One turn moves each row of this set onto another row. After a few examples, where does it send each row asked below?
Ligol: [ 22   3   8 -16 -21 -18  30  -9   2  18   1  -3 -43  25  15  28  44   1
 -15  12 -46  32   8 -18  30  -8 -33  20 -39 -28]
Lov: [ 22  29  17  -6  19  36  27 -21  29  14  42   5  36 -13   7  14  -9  21
  12 -12  34 -61  29  -4  -9 -25  24 -34  16  49]
mubi: [-13  25  18  -4  45  29  22 -32  29  30  28   0  30 -10 -16 -13 -19  22
  25 -22  29 -44   6   2  -4 -13  38 -40  -1  41]
zunu: [-24  31  -5   1  32  -9   1 -16  28  -6  31 -29  20 -25 -27 -17  16  21
  67 -52  10 -12   1 -21  -4  11  35 -32   2  34]
foro: [ -9  -1 -13  -6 -19 -22  -1  14  27  16  -3 -20 -60  27  -4  24  52 -40
 -17  16 -11  34  -3 -21   4  -2 -22  52 -12 -36]
tifa: [  1  -1   5  -9 -19 -33 -11  -4  -2  -4 -21   2 -40   7  15  32  56   0
 -15   8 -45  41 -22 -28  17  -9 -51  33 -16 -28]
tudad: [  6  46   6  29   7  30  24 -10   2  -5  35   5  26  32  -1 -12 -26  17
  11 -34  37 -41   6  23 -18 -46  34 -28 -12  40]
mifi: [-37  21   2  19  36 -11 -53 -10  17 -20  -5  -5  24 -44 -21 -17  18  21
  59 -31  11 -24 -40  -1 -10   2   9 -13  48  35]
zeka: [-24  16  23  14  50  27 -30 -25  19  17  -7  23  34 -28  -9 -12 -17  21
  17  -1  30 -55 -35  21 -10 -22  11 -21  44  43]
tila: [ -7  49 -19 -31  13  10 -23   5  13 -25  37 -15  40 -27  -4  -3  20  14
  61 -47   1   0  18 -27   2  -3  35 -27 -24  26]
ser: [  4  -1  -4 -11 -14  -1  25   6  29  37   4 -11 -56  41   1  24  33 -40
 -32  29  -4  18  10  -9  10 -13 -14  42 -23 -32]
kezi: [-10  -7  -2   4 -12 -16 -26  12  24  16 -17   0 -56  17   3  27  43 -40
 -30  36  -6  22 -20  -6   3 -13 -34  65  15 -35]
Bafa: [-16  39 -12 -10  15   6 -83  11   1 -39   0  11  43 -49   3  -2  22  14
  57 -24  -2 -13 -24  -4  -3 -10   8  -3  28  28]
ruma: [-18  22 -12   8   1 -13 -47   5  13 -47  -5  -9  29 -40   0  10  38  15
  51 -35  16 -35 -34 -20 -27  -9  -8 -21  50  47]
binun: [  0 -12  20  -1  -5 -13 -10  17 -17  16  -1  -8 -51   8   7  54  10 -18
 -36  32   3  10 -21  -2  18  -9 -33  70  13 -49]
pizof: [  1  43  20  53  16  25 -35  -8  -2 -15  17  29  29   1   4  -8 -26  19
   7 -10  36 -46 -19  39 -18 -49  13   7  45  38]
nif: [ -1   1  -6   8 -23 -31 -22  13   8  -9 -12   4 -48  19  33  31  36 -33
 -29  13 -25  16 -40  -8  -3  -7 -41  52   7 -49]
fufes: [  6  -6  25  -3  -4 -13 -21 -14  -1  13 -24  29 -33   1  24  39  34   2
 -45  35 -32  24 -24 -13  19 -25 -56  46   3 -26]
Tas: [ -5  50 -26  15  29   9 -21  -1  14 -26  46 -32  16 -24 -20   4  -4  19
  61 -58  -6 -35  -8 -28  19   0  26 -23 -18  26]
Dun: [  9  33 -15  -5  -5  -3  16   0  24 -25  38 -32  23 -17  -6   4  31  17
  65 -48   9 -32  19 -23 -10   2  23 -40   7  43]
Lilu: [  3  -7   7  -1  -6   6   0   5  25  40 -11   9 -52  32   7  25  25 -39
 -46  49   1   6  -5   7   8 -22 -25  54   3 -31]
gazu: [ -4  17  19   9  25  27 -36 -16  19  -9   0  29  43 -36  13  20  -3  18
   0   1  39 -64 -23   0 -25 -36  -7 -14  60  51]
Kek: [  7  41   3 -37  26  52  -1 -11  12  15  30  16  51  -8  10   1 -15  15
  17 -14  20 -37  20   2   4 -29  36 -39 -27  34]
Zisu: [  0 -10   3 -17 -17 -15  29  20 -17  17   4 -30 -56  32   3  47  18 -21
 -24  13  -3  12 -13  -9  17  -3 -21  40 -27 -47]
Pum: [-20  38 -22  30  34   9 -70   4   2 -39   7  -7  21 -37 -11   5  -2  15
  50 -38  -3 -49 -52 -10  10 -11   1 -12  21  29]
Dobag: [ 28   0  30 -10  -5   3  19 -20   4  36  -2  23 -34  18  25  35  22   3
 -45  38 -32  16   7  -4  30 -24 -37  34 -20 -25]
Soteb: [ 24   9   9  -4 -13  -6  30  -4  22  27  25   4 -46  37  34  35   9 -29
 -48  20 -15   9   7  -7   9 -12 -17  41 -22 -49]
romi: [ 15  10 -11   0 -27 -32  16  11  15   0  17 -15 -54  31  27  28  36 -31
 -14   0 -31  25  -5 -15   7   5 -22  42 -20 -53]
Simu: [-22  48   2  51  10 -14 -59   2   2 -53  23   2  23 -19  -8  -3   4  18
  32 -47  28  -5 -26  -5 -29 -31  10  17  42  31]
sodoz: [  4  45  -4   9  47  45  -1 -19  18   9  48  -6  28 -10  -9  12 -37  20
  16 -31  16 -60  -2 -15  18 -24  31 -30 -24  33]
Nud: [ -3  32  10 -14  28  48 -60  -3   1  -1  -6  42  54 -31  16   0 -13  14
  14  10  19 -49 -22  23   0 -37   8 -14  24  35]
Vedat: [ 13 -11  17  -7 -10  -2  21  16 -18  32   4 -13 -53  28   8  47   4 -19
 -34  35   0  -3  -8  12  23  -9 -23  53  -7 -46]
sek: [  9   0  13   3  -8  -5  -6  -3  13  18  -4  24 -39  26  40  39   8 -31
 -63  33  -8   1 -28   1  -2 -22 -36  52   5 -46]
Fuzu: [-19  53 -12  27   1  -9   0  -1   6 -41  42 -23  20  12 -14  -5   5  16
  37 -71  30  -1  -3 -20 -29 -27  31 -19 -14  33]
lomin: [-11  33   0  22  50  44 -49 -13   6  -4   9  18  33 -24  -1  12 -37  17
   5 -12  20 -74 -46   3   9 -36   4 -18  16  36]
bano: [-13 -10   5 -11 -12 -28  -2  21 -17   3  -2 -27 -54  13   2  54  25 -20
 -25  10   0  24 -26 -22   9  -2 -31  59  -7 -50]

gazu -> ruma
zunu -> mubi
ser -> Lilu
Where do these go?
nif -> romi
Fuzu -> tudad
Zisu -> Vedat
Kek -> Nud
Ligol -> Dobag
Tas -> sodoz

